Q598: [ -7  -2  -3  17  -4  10 -13   8   5  -4   5  -7 -18 -11 -16   5   4  -2
   5  14   7   6 -13   1  13 -17   7  -4  -1 -10  11 -19  -8   5   6  -2
   6   0  -5  -8   8   5]
Q155: [ -6  21   2 -30   4 -20   8 -22 -19  19   5  31  50 -14  12   7  -6   8
 -16  14 -18 -25  12 -36 -31 -20  15   1  -7  47 -29  20  32 -23 -57  48
  26 -10 -18  24 -27   9]
Q107: [  8 -15   1   5  -1   9   6  11   7  -9  -7 -14 -21  14   2  -7   0  -2
   6 -18   6  13   4  28  17  24 -14   5   3 -25  14   4 -23  11  40 -35
 -22   8  15 -10  18  -6]
Q304: [  9 -17   0   7  -2  11   4  11   9  -9  -8 -15 -25  20  33  -8   0  -1
   7 -21   7  13   6  31  19  27 -16   6   1 -27  17   5 -26  11  44 -39
 -24   9  17  -9  21  -5]
Q226: [  0  15   3 -27   4 -16  15 -18 -14  15  -1  24  40  -4  18   2  -5   7
 -12   0 -15 -19  14 -24 -25  -3   6   4  -5  36   6  23  23 -18 -38  32
  15  -7 -10  20 -18   5]
Q501: [ -9  16  -2   7  -1  -6 -13 -11  -8   9   8  15  21 -16 -12   9   4   0
  -6  20  -3 -14 -13 -28 -17 -27  15  -6  -3  28 -15 -17  24 -12 -41  36
  24  -9 -16   8 -18   7]
Q378: [ -8  16  -1   2   2 -11 -10 -11  -7   9   7  15  26 -12  -7   8   2   0
  -7  19  -5 -13 -11 -27 -20 -23  13  -6  -1  27   7 -13  25 -12 -39  34
  20  -8 -14  10 -18   4]
Q160: [ 14 -21   2  -1  -1  11  15  13  10  -9 -11 -18 -27  21  11 -12  -4   0
   8 -31   6  15  18  38  21  38 -21   9   1 -31  19  21 -30  13  51 -47
 -31  12  20 -10  23  -7]
Q664: [ 19 -22   6 -32   5  -3  29   8   7  -8 -14 -16 -11  28  31 -15  -8   4
   0 -41  -8  14  -8   9   0  51 -27  11   3 -29  11  42 -28  11  53 -49
 -35  12  23  -3  21 -11]
Q828: [ 17   5   6 -40   4 -24  30 -16 -11  11  -4   9  45  20  34 -11  -8   6
 -15 -32 -21 -15  29  -5 -30  40 -16   9   3  22 -27  42  21 -12 -20  10
 -11   3   9  20 -21 -10]
Q804: [ -3  -2  -4  13  -6   5 -14   9   6  -3   7 -13 -15 -11 -14   4   4  -2
   3  11   5   4  -8   0   9 -12   7  -5   2 -12   9 -17  -5  -1  -7  10
   7  -6  -2  -2  -2  -2]
Q584: [ -3  -2  -4  13  -6   5 -14   9   6  -3   7 -13 -15 -11 -14   4   4  -2
   3  11   5   4  -8   0   9 -12   7  -5   2 -12   9 -17  -5   7   1  -2
   6   2  -8  -6   0   4]
find: [ 19 -22   6 -32   5  -3  29   8   7  -8 -14 -16 -11  28  31 -15  -8   4
   0 -41  -8  14  -8   9   0  51 -27  11   3 -29  11  42 -28  11  53 -49
 -35  12  23  -3  21 -11] | Q664
find: [ -3  -2  -4  13  -6   5 -14   9   6  -3   7 -13 -15 -11 -14   4   4  -2
   3  11   5   4  -8   0   9 -12   7  -5   2 -12   9 -17  -5  -1  -7  10
   7  -6  -2  -2  -2  -2] | Q804
rest: [20 34] | [-11  -8   6 -15 -32 -21 -15  29  -5 -30  40 -16   9   3  22 -27  42  21
 -12 -20  10 -11   3   9  20 -21 -10]

